Where one turn sends some rows of the set: a few examples, then the rows asked:
j_73: [-13   2  -7 -20   4 -24 -21  -1   9  -4  -7 -24 -33  13   0  -2  -1  16
 -12]
j_701: [-12  13  -1  -9   4 -10  22 -13  34   9  20 -25 -11 -16   7   2   6  16
 -15]
j_357: [  0   9   9 -11   7  11  -6 -18  20  -5 -27 -32   0 -32  25 -12 -10  13
  -5]
j_498: [-17   9   7  34   3  17   3   6  -9  11 -14   5   8  -6   6 -10 -26   5
  10]
j_649: [ 15   4  -7 -14   6 -22   0  -2  11  11 -19  10  12  18 -22   8  23 -20
  -8]
j_697: [-25  11   8  26   6  20  -6   9  -9   7 -13  11   7  -5   0 -21 -15   1
   7]
j_728: [ 12  23   8   4   0  -9  -4  -1  -3 -16   5  -6 -22  29 -23   6 -15   1
  10]
j_548: [ 15  26   3   1   4  -4  -1   0 -20 -14   6  -4 -20  26 -24   6 -15   6
   0]
j_715: [  9  14  -4  -1 -11  -4   8 -22  16  -8 -37   5   4  24  33   5   5   3
   4]
j_615: [ 19  -9   7   4   7   6  -8   5   1  18 -14  -4  30 -41 -16   2  -3   1
   5]
j_288: [ 13  13  -9   6 -21  11  38  11  16  -2  12   7  -1   6  21   8  29  15
  -2]
j_619: [  0  -7 -24 -21   9   3   9  -5  -1 -13  23  -7   6  -5  17  -9  -4  41
 -24]
j_312: [-10 -18 -15 -14  -1  -7   0  -7  40 -15  21 -11   0   5  17  -4  -7  25
   1]
j_167: [ 13 -20 -18  13   1  22   4   6  -7  -6  10  34  17  -7  13  -6  18  -5
  -3]
j_396: [ 15  -4   6   2 -15  20 -22  -2 -10 -22   2  13   5  -9 -11   2   4   3
  38]
j_79: [  7  22  -7 -15  -2   7   6 -19  -9 -13 -34  13   8  19  26  -9  16  10
 -14]
j_804: [  7  12  -7  -2 -18  15  30  13  18  -7  13  13  -2   8  13  -2  40  11
  -4]
j_644: [  9   1 -10  -5  11   8  -1  23  17   4  -8 -48  -9 -12   6   6  30  -4
   5]
j_794: [ 16 -25 -16  24  -8  14   8   6  11  -1   9  23  17  -2  21   8   7  -8
   9]
j_100: [ 25 -14 -21   4 -19 -15  -2  -1 -12  -5  15   5 -13 -23   5  15 -23   2
  13]
j_635: [ -3  11   8 -15  12  13  -8 -14  14  -8 -26 -27   1 -33  20 -17  -2  14
 -10]
j_853: [  2   7 -11 -14   5 -22  -8  -5 -11   2  -6 -30 -30   7   7   9 -11  27
 -20]
j_91: [  7 -11 -19 -13 -13 -10 -23   6  -9 -20  15  23 -15 -21 -12 -12   3  -8
   9]
j_303: [ 32   7 -12  -5   5 -20  16  -5  -8  19 -17   1  16  11 -10  23   6  -9
 -13]
j_501: [ 27  -2   1   9 -15  21 -11  -4 -23 -15   3   7   7 -14  -4  11  -8  12
  32]
j_825: [ 13   6 -15  -7  15  12   4  23   0   5  -6 -47  -6 -17   5   6  29   3
  -6]
j_341: [-14  19  -4 -16  11  -3  20 -11  18   6  24 -19  -8 -17   2  -9  13  20
 -26]
j_735: [ 14 -11   9   1   6   4 -12   7  12  14 -14   1  28 -39 -20  -2   1  -5
   8]

j_728 turns into j_804
j_715 turns into j_649
Now these:
j_701 turns into j_396
j_635 turns into j_615
j_619 turns into j_100
j_853 turns into j_794
j_498 turns into j_644

